In the rows, 128 means zero.
One turn or mirror swaps these rows in pairs. Which row does each one swap with?
The rows were stretched afterwards, more along some directions than others.
z996: [122 158 100 137 120  90 140  97 147 120 101 133 142 130 122 117 127 154]
z599: [122 153 105 149 130  85 138 103 152 109  94 129 137 123 121 120 120 162]
z959: [119 156 121 124 122 113 138  94 117 112 107 116 125 132 125 131 137 135]
z651: [131 129 117 126 142 115 147 142 152 127 137 139 151 123 126 160 109 140]
z811: [123 125 122 142 160 112 145 146 153 125 138 142 146 116 129 162  89 156]
z681: [114 142 111 137 160 110 143  95 135 112 118 135 134 116 137 145 134 163]
z733: [104 174 123 143 134 124 168 114 115 122 139 133 146 133 118 160 103 119]
z83: [122 159 100 160 141 102 150 117 130 126 122 141 128 125 104 129  84 163]
z200: [114 144 104 141 169 120 132 121 134 120 130 148 130 122 136 150 122 156]
z210: [118 129 149 138 164 116 143 138 128 139 136 115 124 113 137 132 110 164]
z623: [124 153  93 161 151  99 144 108 127 125 119 131 121 133 116 132  91 169]
z582: [111 151 108 142 180 124 144 115 126 114 136 139 126 130 128 163 126 156]
z986: [114 131 133 151 162 107 153 126 122 135 139 119 130 121 128 140 115 154]
z576: [117 157 126 124 126 108 134 104 124 112 113 107 121 132 120 122 131 144]
z435: [121 160 129 130 127 112 140  99 118 110 107 105 122 139 127 137 137 134]
z763: [126 129 122 144 146 120 143 139 150 129 143 131 147 126 137 154 104 151]
z350: [122 157 130 122 124 112 136 102 123 116 117 112 123 134 126 125 129 137]
z191: [123 149 112 134 134  95 137 103 161 114  98 132 138 126 135 127 119 156]
z751: [118 147 113 148 158 128 139 112 120 120 140 137 129 132 132 145 137 150]
z425: [109 169 114 135 132 125 162 117 123 120 133 131 143 134 119 165  99 118]
z418: [122 155  96 156 141 103 146 111 126 124 113 139 126 124 111 125  94 163]
z422: [120 144 100 146 181 111 126 102 152 122 138 125 119 138 135 159  98 158]
z223: [107 166 121 139 138 124 164 115 116 123 139 133 142 137 126 170 102 114]
z225: [125 125 120 131 138 117 136 152 147 128 138 137 152 126 134 156  96 140]
z807: [121 135 151 136 170 119 148 130 127 139 142 124 120 126 139 130 118 158]
z880: [120 153 108 143 174 121 135 110 153 124 154 130 125 141 127 152 100 151]
z578: [118 148  93 140 160 121 130 116 132 115 130 148 135 137 132 152 127 147]
z40: [111 175 118 137 141 130 164 112 115 123 135 130 132 142 119 166 105 122]
z985: [108 134 151 135 168 111 147 129 120 134 137 120 125 115 139 139 118 151]
z52: [133 150 124 144 137 116 126 113 134 124 112 124 122 137 158 127 116 153]
z975: [118 129 122 129 149 120 135 149 143 127 143 130 142 117 132 159  94 144]
z382: [125 145 100 136 158 114 142 118 134 120 127 148 135 126 122 144 138 156]
z559: [126 159  95 162 148 105 145 102 126 125 118 127 121 137 114 130  91 171]
z906: [123 143 106 154 170 121 139  97 134 125 141 129 124 145 136 166 112 138]
z155: [119 148 102 134 124  87 143 109 160 114  98 129 147 117 124 128 113 160]
z987: [121 155 107 134 136  91 140 104 159 116 103 128 137 125 130 122 118 164]
z862: [107 170 117 141 125 111 132 123 121 114 138 116 132 126 124 125 115 142]
z734: [125 158 123 121 111 112 138 100 124 121 115 110 131 144 124 131 131 130]
z12: [116 130 118 130 147 103 147 122 152 117 127 120 147 109 130 151 106 163]
z731: [112 156 103 147 175 123 131 103 144 120 145 134 126 131 129 155 111 149]

Swapped with z681: z12
Swapped with z959: z155
Swapped with z191: z576
Swapped with z200: z975

